In the data rows, 128 means zero.
Some points, each followed by its number:
[141,116,128,128,141,114,128,107,137,148,144,101,128,115,102,115] 0
[128,119,128,128,135,123,128,117,143,136,137,114,128,115,111,115] 1
[168,101,87,155,158,74,101,128,149,143,160,114,74,101,115,88] 2
[168,137,101,155,130,110,114,114,136,163,152,101,88,101,125,115] 3
[128,143,128,128,122,127,142,148,121,128,136,128,115,128,156,128] 4
[155,123,87,142,123,114,128,130,139,211,154,128,101,87,130,115] 5
[141,101,114,142,150,107,114,106,151,148,152,114,115,101,103,115] 6
[114,157,169,128,120,137,142,133,105,123,114,128,155,142,134,142] 7
[128,132,142,128,133,125,142,120,135,144,112,87,128,128,96,115] 8
[114,141,142,115,117,148,155,144,118,113,111,142,142,142,129,142] 9
[155,100,114,155,153,111,87,113,152,116,161,142,101,115,126,115] 10
[168,102,87,168,159,99,73,106,167,113,163,128,115,115,131,115] 11
[87,188,155,88,86,183,169,173,73,92,93,182,155,182,189,182] 12
[141,138,87,142,118,129,128,162,143,131,138,155,128,128,173,128] 13
[128,133,142,142,135,123,128,118,120,132,141,128,115,128,129,128] 14
[114,122,142,115,133,134,128,116,117,114,128,128,142,128,108,128] 15
[128,127,142,128,126,134,128,125,129,118,124,142,142,128,129,142] 16
[128,131,142,128,138,131,142,127,128,121,128,128,142,128,131,128] 17
[155,95,87,155,143,108,101,115,173,172,156,142,115,87,115,115] 18
[155,96,101,155,172,97,101,93,152,136,156,101,101,101,98,101] 19
[155,110,114,155,152,100,101,109,155,133,140,87,115,128,98,101] 20
[141,99,114,155,163,101,101,100,146,146,150,101,101,101,91,88] 21
[128,112,128,115,122,126,114,119,149,127,114,114,155,128,102,128] 22
[114,139,142,128,124,132,128,124,123,134,122,128,142,142,125,128] 23
[74,172,169,75,79,167,183,179,83,124,58,128,155,169,150,155] 24
[114,173,128,115,91,162,169,174,98,113,109,182,142,155,198,169] 25
[155,128,60,142,124,104,128,161,135,151,141,114,74,115,142,101] 26
[114,139,142,115,122,134,142,136,122,118,114,114,142,142,125,128] 27
[114,125,128,128,130,134,128,124,137,124,125,128,142,128,131,128] 28
[114,115,142,115,142,132,128,122,138,113,119,128,142,128,113,128] 29
[114,122,142,142,137,144,114,119,119,91,139,182,142,142,151,155] 30
[101,180,142,88,71,176,169,180,81,102,88,182,155,169,191,182] 31
[155,99,114,155,159,108,114,90,140,143,159,128,101,101,98,115] 32
[114,118,155,115,120,149,128,118,124,120,115,128,155,128,116,142] 33
[114,138,142,128,124,139,128,122,115,93,129,169,142,142,152,155] 34
[155,103,101,168,162,91,101,96,160,172,156,87,101,101,95,101] 35
[128,117,128,142,141,116,128,115,136,154,145,128,115,115,116,128] 36
[168,99,101,168,164,106,73,106,157,113,168,128,101,101,134,115] 37
[128,126,128,128,125,131,128,132,139,106,125,128,142,142,137,142] 38
[155,92,87,142,163,101,101,116,146,154,157,114,74,87,117,88] 39
[114,136,142,128,126,138,128,124,109,122,125,128,142,128,123,142] 40
[101,159,182,115,102,162,169,141,92,101,106,169,169,155,156,169] 41
[141,133,114,142,139,116,128,111,133,135,141,114,115,128,125,115] 42
[114,140,142,115,124,131,128,127,124,126,124,114,142,128,121,128] 43
[128,136,142,128,125,136,128,138,130,105,126,142,142,142,147,142] 44
[128,128,142,115,123,140,128,130,131,102,124,142,142,128,132,142] 45
[128,117,128,115,126,115,128,126,127,157,132,114,115,115,104,101] 46
[114,115,128,128,121,135,114,120,128,113,127,128,142,128,118,128] 47
[74,164,169,88,83,175,183,164,88,120,89,142,169,155,138,155] 48
[128,124,142,142,135,125,114,111,130,98,134,128,115,142,132,128] 49
[168,108,47,155,137,97,101,136,171,149,156,128,88,101,144,101] 50
[128,148,142,128,124,130,128,124,124,115,128,128,142,142,147,142] 51
[128,122,142,142,142,132,114,118,120,94,133,142,142,128,135,142] 52
[128,121,128,142,142,115,114,119,137,107,130,114,128,128,113,115] 53
[101,136,142,101,104,145,155,148,103,163,111,142,142,128,127,142] 54
[128,130,114,142,122,130,128,130,131,124,138,155,128,128,154,128] 55
[155,102,114,142,142,118,101,101,154,124,139,114,128,115,101,115] 56
[114,128,128,128,119,145,114,130,124,92,128,169,142,128,147,155] 57
[114,138,142,115,125,139,128,132,123,98,119,128,128,155,130,142] 58
[141,113,114,142,145,114,114,113,146,132,142,114,115,115,106,115] 59
[128,125,128,115,126,132,114,129,131,117,125,142,142,128,127,128] 60
[128,130,142,115,122,130,142,123,125,124,120,114,128,142,117,128] 61
[114,135,114,115,114,133,155,147,98,187,129,142,101,101,142,142] 62
[114,122,142,115,119,136,128,121,117,116,122,128,142,128,126,128] 63
[128,127,128,128,136,121,128,109,131,134,132,101,128,128,105,115] 64
[141,118,128,128,141,117,114,106,138,140,133,114,115,115,106,115] 65
[114,135,142,115,129,142,142,123,120,121,121,128,142,142,127,142] 66
[141,112,128,142,146,117,114,99,137,121,144,114,128,115,106,115] 67
[114,142,142,115,124,139,128,123,118,124,123,128,142,142,137,128] 68
[128,127,128,128,127,130,101,151,123,62,118,128,142,155,142,115] 69
[141,144,101,128,107,116,128,160,134,154,116,114,115,142,152,128] 70
[168,101,87,168,160,99,87,120,169,116,166,128,115,115,129,101] 71
[155,107,128,155,147,116,101,83,143,127,157,114,115,101,104,115] 72
[168,103,101,155,161,93,101,106,160,133,157,101,101,115,119,101] 73
[114,141,142,128,122,141,142,127,111,116,119,128,142,142,129,142] 74
[168,119,74,155,136,101,101,137,169,138,152,142,101,115,157,115] 75
[155,112,101,155,154,98,87,93,160,123,156,114,115,115,121,115] 76
[155,111,114,155,160,96,101,116,155,130,151,114,115,115,109,101] 77
[141,106,128,128,140,123,114,119,144,133,132,114,128,128,105,115] 78
[155,110,114,155,160,96,114,112,118,157,160,114,74,101,115,101] 79
[114,132,155,115,131,142,128,116,121,97,119,128,128,142,114,128] 80
[87,177,155,75,78,171,169,181,87,100,68,169,155,182,175,155] 81
[141,103,128,155,160,103,114,97,137,164,159,114,101,87,93,115] 82
[114,130,155,115,127,132,142,134,124,120,113,128,142,142,123,128] 83
[141,119,128,142,140,126,114,113,138,133,139,128,128,115,125,128] 84
[128,127,155,128,123,115,142,104,136,164,119,60,128,128,68,101] 85
[155,102,101,142,145,98,114,100,151,172,158,101,101,87,88,101] 86
[128,121,142,128,127,132,128,108,137,130,131,101,128,128,104,128] 87
[128,129,114,128,120,121,128,137,133,146,129,128,128,115,128,128] 88
[101,134,155,101,123,151,128,140,108,84,106,142,155,155,128,142] 89
[141,114,128,142,140,126,101,113,138,100,148,155,128,115,138,142] 90
[114,130,155,128,131,146,128,118,119,106,130,142,155,142,124,142] 91
[114,121,142,128,141,123,128,109,133,114,136,128,128,128,116,128] 92
[128,138,142,142,140,123,114,110,117,114,134,128,115,128,128,142] 93
[141,116,128,128,151,118,114,104,142,120,144,128,128,115,104,128] 94
[114,142,155,115,117,140,142,130,113,113,116,128,142,142,130,142] 95
[141,120,142,142,149,101,114,107,137,133,135,87,101,128,113,101] 96
[128,134,142,115,128,136,128,135,122,115,126,128,128,128,124,142] 97
[114,126,142,128,125,130,114,130,126,144,124,128,142,128,119,128] 98
[114,145,142,101,113,140,142,135,118,117,115,142,142,155,135,142] 99
[141,138,114,142,116,127,142,142,144,146,128,128,128,128,152,128] 100
[168,88,87,168,153,94,101,108,181,148,166,114,101,87,112,101] 101
[114,139,155,115,120,126,142,137,124,135,109,101,142,142,104,128] 102
[101,147,155,101,102,148,169,144,102,166,108,128,142,128,129,155] 103
[155,110,101,142,138,116,101,115,159,121,138,114,128,128,125,115] 104
[114,133,142,128,127,139,128,135,119,117,119,128,142,142,130,128] 105
[128,113,128,142,150,125,101,111,142,98,139,142,128,115,133,142] 106
[128,133,142,115,128,127,114,130,131,94,116,114,128,155,109,115] 107
[155,116,101,155,147,98,128,103,137,182,159,101,88,74,110,101] 108
[101,160,128,88,69,176,155,165,109,107,92,169,169,169,161,169] 109
[101,148,169,128,120,145,142,117,87,115,126,142,142,142,140,155] 110
[114,137,142,115,121,135,142,125,121,128,115,128,142,142,126,142] 111
[87,166,182,88,99,174,169,145,89,100,93,155,169,169,151,169] 112
[141,114,128,142,146,113,114,105,139,138,138,101,115,115,112,115] 113
[128,122,142,128,129,133,128,119,131,123,125,128,142,128,131,128] 114
[128,131,142,128,130,120,114,114,125,119,129,114,128,128,112,128] 115
[128,132,128,128,136,120,128,119,127,129,126,114,128,128,112,115] 116
[155,106,114,168,159,106,101,100,140,132,159,114,101,101,116,101] 117
[101,157,142,88,92,164,142,163,87,75,84,169,155,182,164,155] 118
[141,117,114,128,143,108,114,122,144,154,129,87,101,115,91,88] 119
[114,131,155,142,128,141,128,111,117,89,136,155,155,142,139,142] 120
[87,155,155,88,93,174,155,154,90,89,93,155,169,169,146,155] 121
[101,167,155,101,98,163,155,159,89,79,92,169,155,169,165,169] 122
[155,98,114,155,160,100,101,89,141,155,151,87,101,87,100,101] 123
[168,112,74,155,133,107,101,121,161,154,154,114,88,87,132,115] 124
[168,93,87,182,162,101,87,92,179,132,180,128,101,101,126,101] 125
[141,131,101,142,112,125,128,147,113,180,141,142,101,101,155,128] 126
[114,151,128,115,76,173,142,164,115,95,101,182,182,169,178,169] 127
[114,139,142,128,127,137,142,136,115,120,120,128,142,142,130,142] 128
[74,185,169,75,81,176,169,187,68,84,76,169,155,182,179,182] 129
[155,102,114,155,163,106,101,99,145,123,159,114,115,115,112,101] 130
[101,147,155,101,98,143,169,144,105,157,95,114,142,142,110,142] 131
[141,98,114,142,152,112,114,105,162,130,135,114,128,101,103,101] 132
[128,119,128,115,126,138,128,128,141,111,118,114,142,142,113,128] 133
[128,145,142,128,125,140,142,126,114,123,124,142,142,128,141,142] 134
[114,141,128,101,96,162,142,144,121,100,100,155,169,155,157,155] 135
[114,140,128,101,112,144,155,159,111,123,104,142,128,142,135,128] 136
[141,110,114,155,146,107,101,108,150,125,153,128,115,115,122,115] 137
[128,137,142,128,131,139,142,122,115,113,131,142,142,142,141,142] 138
[128,131,128,115,115,136,142,137,133,124,115,114,155,142,121,128] 139
[114,114,128,142,137,135,101,112,134,69,132,155,128,142,146,128] 140
[87,170,155,75,85,171,169,174,87,104,73,169,169,169,165,169] 141
[128,124,128,142,141,113,142,97,136,155,128,101,115,115,104,115] 142
[128,126,142,128,132,132,128,114,123,115,126,142,142,128,128,128] 143
[128,125,142,128,139,124,114,127,122,100,125,128,142,142,129,128] 144
[168,102,87,168,152,94,101,105,147,146,175,114,88,87,123,101] 145
[101,165,142,101,80,160,169,182,98,116,88,155,155,155,168,169] 146
[141,95,114,155,168,91,101,114,152,134,154,101,101,115,110,88] 147
[128,121,128,142,144,123,128,112,128,125,135,128,128,128,124,128] 148
[168,111,87,155,150,97,101,113,160,159,160,114,88,101,117,101] 149
[101,135,182,115,124,147,142,125,109,91,108,142,155,155,125,142] 150
[141,118,74,142,133,107,114,151,141,135,140,142,88,115,157,101] 151
[114,130,128,115,124,143,142,135,121,115,121,128,142,142,128,128] 152
[128,140,142,128,126,138,128,124,115,109,123,142,142,142,144,142] 153
[141,95,101,142,146,121,87,107,160,123,147,128,128,115,110,101] 154
[155,111,101,142,142,114,114,117,150,139,143,114,115,115,107,101] 155
[155,100,114,155,153,110,101,94,142,154,153,114,115,87,89,115] 156
[155,101,101,168,154,101,101,93,166,130,159,128,115,101,113,115] 157
[128,124,142,128,137,109,128,93,129,165,126,87,115,115,74,115] 158
[168,98,87,168,157,89,101,100,167,168,167,101,101,87,111,88] 159
[155,92,101,155,164,96,101,110,128,146,164,114,74,87,116,101] 160
[101,175,142,75,81,171,169,195,86,98,80,182,155,169,191,169] 161
[128,119,128,128,122,140,114,123,134,101,131,155,155,128,142,142] 162
[114,142,142,128,131,131,128,124,112,121,129,142,128,128,142,142] 163
[141,111,114,142,148,113,101,110,142,129,149,142,115,115,122,115] 164
[114,139,142,128,130,133,128,135,125,102,126,142,142,142,144,142] 165
[128,140,128,128,124,138,128,135,129,108,122,142,142,142,144,142] 166
[128,114,128,128,134,126,114,109,137,135,128,114,128,128,104,115] 167
[141,119,128,142,140,121,101,117,143,117,135,114,128,128,122,115] 168
[141,136,87,128,122,105,128,169,127,148,126,114,88,128,142,101] 169
[114,133,142,115,128,125,128,125,130,132,117,114,142,128,120,128] 170
[168,96,101,168,159,86,101,95,168,161,161,87,101,101,98,88] 171
[155,84,101,155,169,84,101,108,154,165,160,101,88,87,96,88] 172
[114,128,128,128,127,134,128,123,128,111,128,142,128,128,131,142] 173
[128,111,114,115,125,126,128,119,151,136,116,114,142,128,101,115] 174
[141,102,114,142,154,109,114,96,138,149,155,101,101,101,89,115] 175
[74,188,155,88,74,175,183,185,80,117,83,169,155,182,181,182] 176
[128,132,142,128,137,126,128,116,126,139,125,101,128,115,96,128] 177
New points follow, each followed by the numbers of its five nearest points above, looking only along the 7 directions in which the numbered points spread most, nearest first.
[155,103,87,168,159,93,101,137,150,141,161,128,74,101,134,101] 2 145 39 149 160
[87,152,155,75,91,162,155,165,92,106,79,155,155,169,140,155] 121 141 48 112 118
[141,114,114,142,142,104,128,105,157,168,130,74,115,115,77,101] 119 158 0 142 86
[114,139,128,115,124,127,142,163,112,137,128,142,115,128,145,142] 4 136 163 134 152
[128,133,142,142,146,117,128,110,114,125,143,114,101,128,128,128] 14 93 148 42 115
[101,144,142,101,115,141,169,149,94,163,119,142,128,128,126,142] 54 103 131 136 62
[141,120,128,142,133,124,114,105,137,134,139,128,115,128,128,128] 84 148 42 168 94
[87,167,155,88,91,166,183,157,87,144,91,142,155,155,153,155] 48 146 24 112 141
[114,141,142,115,121,137,142,135,118,124,114,114,155,142,117,128] 27 83 111 43 66
[101,165,128,101,75,160,169,168,101,133,91,155,155,155,165,155] 146 109 25 141 135
[101,141,169,101,102,147,169,115,114,145,101,101,155,142,103,142] 131 102 103 7 111
[128,131,142,128,127,133,128,113,134,130,128,101,142,128,116,128] 87 170 115 64 116
[128,131,142,128,134,123,128,108,133,124,130,114,128,128,114,128] 115 87 116 64 92
[128,142,114,115,108,129,155,144,123,202,126,114,115,101,127,128] 62 126 88 46 5
[155,128,114,155,134,114,128,117,144,160,152,114,115,115,132,128] 42 36 3 84 59
[155,91,87,182,159,100,101,113,141,154,182,142,88,87,141,101] 145 160 125 149 101
[87,175,169,75,86,169,183,159,74,132,95,155,155,155,154,169] 48 141 24 112 146
[101,162,114,115,69,180,155,171,102,115,107,196,155,155,190,182] 25 127 31 109 146
[74,173,169,88,90,163,183,169,75,131,88,155,155,155,144,169] 48 24 112 141 146
[155,120,114,142,141,119,101,116,147,127,140,114,115,115,115,115] 59 155 104 168 137
[128,117,142,128,135,125,128,117,144,120,130,128,142,128,115,142] 114 47 143 28 92
[128,129,128,128,132,135,114,138,128,97,131,169,142,142,155,142] 57 162 34 44 166
[114,133,128,101,99,164,128,150,136,90,98,155,182,155,152,155] 135 127 89 99 109
[141,101,114,155,167,102,101,100,136,143,157,142,101,87,114,115] 32 117 82 160 6
[128,104,128,128,137,126,114,115,144,110,129,142,142,128,111,128] 47 29 60 92 94
[141,132,114,142,141,108,128,114,136,158,146,101,115,115,124,115] 42 142 113 36 0
[128,140,142,115,121,132,142,132,119,119,114,114,142,142,123,128] 27 61 43 68 111
[101,147,155,101,109,149,142,149,103,78,97,142,142,169,136,142] 89 99 150 121 9
[114,117,128,115,119,137,128,120,148,124,115,128,155,142,117,128] 133 22 139 28 47
[74,165,155,61,79,171,183,189,96,112,58,128,169,169,135,155] 24 48 141 81 121
[155,118,114,142,148,97,128,120,141,167,140,101,101,101,102,88] 119 86 108 175 6
[141,122,128,155,149,120,114,112,132,100,139,128,115,142,148,128] 49 106 93 168 52
[114,130,142,115,115,132,128,124,134,137,114,114,128,128,105,115] 170 61 43 98 116
[101,141,182,115,130,144,142,131,103,95,112,142,155,155,132,142] 150 89 110 7 95
[114,153,128,115,106,136,169,155,102,200,121,142,115,128,152,142] 62 54 103 126 4
[128,105,114,128,141,112,128,135,137,164,140,114,115,101,108,115] 46 36 1 0 65
[74,168,155,88,85,178,169,168,82,113,84,169,169,155,152,169] 141 48 112 121 146
[155,113,101,155,141,116,101,114,162,116,146,114,128,128,135,115] 104 137 76 168 77
[128,125,142,128,130,126,128,102,136,134,128,101,142,128,105,115] 87 64 177 167 116
[114,126,128,115,131,140,128,136,124,106,121,142,142,128,133,142] 45 173 60 16 152
[128,131,142,142,135,109,128,113,130,147,137,101,115,115,108,115] 142 0 64 177 113
[114,125,142,142,135,139,114,128,130,90,142,169,128,128,150,142] 30 57 52 34 140
[155,123,87,142,126,118,114,148,133,150,139,142,101,115,164,128] 151 126 13 75 26
[114,120,128,115,125,146,128,130,128,95,120,142,155,142,128,142] 45 162 60 38 165
[128,143,142,142,138,125,142,122,110,137,135,128,115,115,136,142] 14 163 93 134 148
[114,138,128,101,115,138,142,134,134,151,104,101,142,142,102,115] 102 139 170 8 61
[114,125,114,115,127,128,142,154,119,160,123,142,115,115,137,128] 88 62 4 126 100
[141,97,114,128,139,117,114,125,156,155,125,87,128,115,78,88] 119 132 0 155 78
[128,130,142,115,126,126,128,118,130,135,117,114,142,128,122,115] 170 43 61 98 116
[87,184,155,101,66,177,183,183,84,120,84,169,169,169,175,182] 176 31 141 12 81
[87,147,142,75,86,154,142,149,119,98,84,128,169,169,125,142] 121 135 89 99 9
[168,108,101,142,139,113,114,104,152,155,148,101,101,115,113,115] 155 6 3 59 149
[155,154,87,142,101,127,142,157,124,158,133,155,115,128,174,142] 13 126 100 70 4
[141,107,114,155,142,114,114,101,145,134,146,114,115,115,114,115] 59 137 113 6 67
[141,90,114,128,144,109,101,105,164,133,139,101,128,101,97,101] 132 56 6 154 155
[128,129,142,115,123,142,142,120,129,121,122,128,128,142,118,128] 43 23 63 61 170
[141,125,128,142,142,119,114,94,127,129,146,128,128,115,122,128] 84 94 148 67 36
[128,128,128,128,135,124,128,128,123,136,128,128,115,128,125,115] 116 14 148 88 98
[101,135,155,128,128,140,128,123,109,101,133,155,142,142,149,155] 34 120 138 165 153
[141,117,128,128,135,119,128,109,148,141,124,101,128,115,103,101] 0 78 64 1 167
[128,83,114,128,135,129,101,125,166,119,126,142,142,115,108,115] 154 78 132 174 94
[101,154,169,115,117,145,155,123,102,111,119,142,142,142,143,155] 110 7 95 74 9
[128,131,128,128,134,119,114,119,130,103,133,114,115,142,136,128] 49 144 53 115 93
[155,116,101,155,148,112,114,122,147,134,151,128,115,115,133,115] 137 164 155 104 59
[141,119,142,155,147,107,101,110,139,115,141,101,115,128,111,101] 96 67 113 53 168
[155,138,87,142,114,121,128,162,138,135,134,155,115,128,179,128] 13 100 55 70 151
[168,79,87,142,161,94,87,102,163,131,154,101,115,101,90,88] 19 73 101 21 171
[128,117,128,115,133,117,128,121,144,145,113,74,128,128,86,101] 8 64 85 119 174
[87,153,142,101,116,134,155,169,93,134,102,114,128,142,134,128] 136 131 54 9 99
[128,133,101,128,117,121,155,147,125,191,138,128,101,101,135,115] 126 62 5 88 169
[101,137,155,101,117,126,169,138,125,153,97,74,142,142,82,115] 102 8 131 85 170
[141,134,74,128,108,141,128,152,124,145,140,182,101,115,180,142] 13 126 55 151 100
[101,143,155,101,111,157,128,150,101,82,103,142,142,169,130,142] 89 150 99 58 9
[155,113,101,155,135,110,114,114,153,152,149,101,115,115,121,115] 155 59 6 77 113
[141,136,128,142,127,123,114,113,139,93,132,128,128,142,146,128] 49 144 38 52 51
[128,108,114,128,129,125,114,126,125,164,143,142,101,87,108,115] 36 46 6 65 88
[101,170,142,101,78,165,169,166,90,122,96,169,142,155,181,169] 146 25 31 109 161
[128,109,128,128,157,93,128,118,137,150,123,60,101,115,84,88] 119 96 158 85 142
[101,142,142,101,99,158,128,148,107,72,91,142,155,169,139,155] 89 135 121 118 122
[87,178,169,75,81,167,183,183,76,125,77,142,155,169,153,155] 24 48 141 81 176
[128,136,114,128,104,172,114,143,126,71,124,196,182,155,190,182] 127 135 57 34 30
[141,127,128,128,131,129,128,122,142,105,131,128,142,142,137,128] 38 144 114 28 60
[168,102,74,182,150,96,101,103,154,163,178,114,74,87,123,101] 145 149 159 101 124
[141,115,128,142,148,115,114,104,147,123,137,114,128,115,118,115] 67 168 94 59 113
[101,173,155,88,90,152,169,182,93,125,89,155,142,155,165,155] 146 141 81 48 176
[128,115,128,128,123,128,114,125,141,120,133,128,142,128,118,128] 47 28 60 114 133
[141,100,114,155,161,106,87,100,146,96,156,142,115,115,123,115] 10 137 164 130 37
[128,129,128,128,133,121,128,106,134,138,131,101,128,128,99,115] 64 87 177 167 0
[155,111,101,142,137,96,114,121,157,159,145,101,101,101,107,101] 155 86 149 6 119
[114,138,142,115,119,141,142,131,116,134,111,128,155,142,120,142] 111 66 95 74 128
[128,125,142,128,136,137,128,110,122,116,133,142,128,128,131,128] 143 173 16 114 92
[114,128,142,115,120,144,128,127,135,111,114,142,155,128,141,142] 45 16 152 66 91
[168,61,87,142,161,90,87,108,171,147,157,101,88,87,91,74] 172 101 39 159 19
[87,166,155,88,101,133,183,157,90,159,83,101,128,142,107,128] 131 103 54 102 136
[141,118,128,155,157,111,101,98,142,123,155,128,115,101,109,128] 72 137 67 164 32
[128,125,142,115,125,138,128,122,125,110,126,155,142,142,130,142] 45 16 173 153 143
[101,132,128,88,93,171,128,171,126,83,89,196,169,169,171,155] 127 135 118 109 122
[114,148,155,128,126,142,142,134,108,101,136,155,142,142,154,155] 34 138 153 165 110
[101,182,142,88,64,168,183,172,93,126,90,155,155,155,165,169] 146 176 141 109 31
[141,130,114,115,127,120,142,132,121,172,128,114,101,101,114,101] 46 88 142 36 0
[168,93,87,168,165,86,101,107,164,156,168,101,88,87,111,88] 159 101 172 171 145
[114,166,142,115,86,161,155,146,109,114,100,142,182,155,166,155] 135 146 109 127 41
[128,116,128,142,143,126,114,112,128,97,146,142,128,128,129,128] 106 52 49 90 148
[128,151,142,115,100,155,142,141,130,108,111,155,182,155,146,155] 135 99 9 166 44
[101,179,182,101,112,139,169,135,88,134,114,87,128,155,121,142] 131 7 102 103 95
[168,96,101,155,150,98,101,104,172,147,160,114,101,87,105,101] 101 159 149 19 157
[114,151,142,128,98,171,128,147,113,55,118,196,182,155,196,182] 127 122 135 118 25
[128,115,114,142,148,118,128,111,134,145,147,128,115,101,118,128] 36 84 164 65 59
[141,103,114,142,150,110,114,112,140,126,139,114,128,115,117,115] 59 67 137 78 168
[87,152,155,88,94,167,142,158,108,79,91,155,169,182,149,155] 121 118 122 112 135
[87,161,182,101,95,168,169,144,85,103,85,142,169,169,152,169] 112 41 121 48 122
[114,141,142,101,94,162,128,156,124,77,94,155,169,155,153,155] 135 118 89 127 121
[141,124,101,115,104,130,142,142,152,167,125,128,142,115,126,128] 88 100 174 70 98
[87,146,169,88,95,170,155,153,103,106,81,142,169,169,136,155] 121 112 48 141 41
[101,130,155,115,126,147,128,143,116,60,107,155,155,169,135,142] 89 150 58 165 34
[155,88,101,155,166,94,87,89,156,140,156,101,101,101,90,88] 19 21 123 172 171
[128,120,114,128,141,105,128,113,145,146,123,87,115,115,90,101] 119 0 46 142 65
[141,133,142,142,142,114,128,113,126,127,141,128,115,128,136,142] 14 93 148 84 42
[141,117,101,128,110,128,128,119,167,149,118,87,155,115,100,115] 174 22 78 0 1
[141,142,114,142,121,130,142,131,132,147,132,142,142,128,156,142] 100 55 4 88 134
[141,107,128,142,150,116,114,104,141,137,141,101,115,115,92,115] 113 65 0 67 59
[141,116,114,142,139,118,114,113,136,131,137,128,128,115,124,128] 84 164 94 148 59
[101,137,128,101,103,150,155,168,104,105,106,169,142,142,147,142] 136 135 9 99 146
[114,148,128,101,114,128,155,183,102,139,108,142,101,142,161,115] 136 4 70 9 54
[141,119,128,142,149,117,128,108,127,153,147,114,115,101,108,128] 36 142 0 65 113
[141,110,114,155,153,110,114,107,152,142,155,128,115,115,120,115] 137 164 6 59 77
[168,130,101,168,132,107,114,130,166,149,156,128,101,115,150,115] 75 124 3 149 137
[141,99,114,142,148,115,114,98,155,131,145,114,128,101,108,101] 132 6 56 59 155
[141,118,128,142,144,107,114,106,139,133,141,101,115,115,112,115] 113 59 65 67 0
[141,115,128,142,145,110,101,108,148,104,142,114,128,128,111,115] 168 53 67 94 56
[155,129,74,155,129,108,114,129,161,134,150,142,115,115,159,115] 75 151 13 50 124
[141,126,128,128,128,124,101,124,144,89,120,114,128,155,128,115] 107 144 53 49 69
[114,128,155,115,125,140,128,124,123,114,118,128,142,128,125,128] 63 66 15 83 105
[128,130,142,142,136,110,128,120,118,143,140,114,115,128,119,128] 14 116 42 148 36
[141,101,114,142,165,96,101,113,143,150,152,101,88,101,100,88] 21 147 19 123 175
[168,84,87,182,170,92,87,94,171,144,179,128,101,87,117,101] 125 101 145 159 157
[141,109,101,155,142,113,114,126,124,158,153,128,88,101,125,115] 79 3 36 160 164
[128,121,128,142,130,139,128,130,133,105,131,155,142,128,142,142] 162 173 44 16 166
[155,97,87,168,170,81,101,114,148,149,165,101,88,101,117,88] 2 145 172 149 39
[114,153,155,115,117,134,155,128,109,135,99,101,142,142,115,128] 102 27 111 61 131
[114,136,142,101,129,123,142,121,116,137,121,87,115,128,84,115] 8 177 102 64 61
[155,127,87,142,126,113,128,132,138,199,150,128,88,87,142,115] 5 126 3 108 124
[155,97,101,155,158,114,101,112,149,119,159,142,101,101,134,115] 10 137 164 37 157
[155,110,114,155,145,111,101,107,145,124,150,128,115,101,122,115] 137 164 10 76 130
[155,105,114,155,156,112,101,100,150,116,150,101,115,101,108,101] 130 77 76 117 72
[182,66,74,168,179,86,60,104,181,117,179,142,88,87,116,88] 125 37 11 101 71
[141,144,101,128,119,109,142,150,122,162,136,142,101,115,145,115] 126 169 70 100 88
[128,122,128,128,140,116,142,108,127,166,128,101,128,115,98,115] 142 0 46 177 158
[101,165,128,101,71,163,169,163,108,141,104,155,155,142,166,169] 146 109 25 135 141
[128,142,87,115,102,136,128,162,112,159,117,142,101,128,145,128] 70 126 169 4 62
[128,119,128,128,146,122,128,118,139,134,134,114,128,128,112,115] 1 116 167 78 64
[128,111,128,142,147,112,114,110,141,119,135,114,128,115,107,115] 67 94 78 53 59
[168,91,87,182,172,94,87,95,169,127,172,114,101,87,117,101] 125 101 145 37 157
[155,129,101,155,145,96,128,122,143,160,151,101,88,115,118,101] 3 79 149 108 155
[114,151,155,115,121,127,155,134,118,142,107,101,128,142,110,128] 102 27 61 43 170
[114,155,155,101,118,136,155,139,113,140,100,87,142,142,106,128] 102 131 27 61 43
[168,63,74,155,169,87,73,92,185,133,167,114,101,87,93,74] 101 125 172 159 19
[128,117,114,128,143,118,128,120,122,169,139,114,101,87,105,115] 46 36 142 65 0
[168,126,101,182,152,98,101,121,155,127,159,142,88,128,161,115] 75 71 37 10 11
[114,157,114,101,78,165,169,170,127,147,95,155,155,128,164,155] 146 109 135 54 136
[87,169,142,88,79,171,169,182,92,129,93,155,169,169,165,155] 146 141 81 109 48
[155,93,114,142,155,113,101,107,158,150,151,114,115,101,98,101] 6 132 156 21 175
[114,138,142,101,116,135,142,126,124,137,105,101,128,142,109,115] 102 61 170 27 43
[114,134,142,101,109,145,142,131,124,135,108,114,142,142,105,128] 102 27 43 139 170
[128,107,128,128,129,127,101,111,144,119,129,128,142,128,119,128] 47 94 78 60 168
[114,142,142,101,119,140,142,132,126,129,109,114,142,142,118,128] 27 102 111 43 139
[128,126,114,115,123,133,142,145,125,126,130,155,128,128,144,128] 55 4 173 60 88
[101,149,142,88,76,178,155,169,121,99,88,169,182,169,160,169] 109 127 121 141 135
[128,130,114,128,118,124,128,131,133,139,124,128,128,128,128,128] 88 28 98 100 116
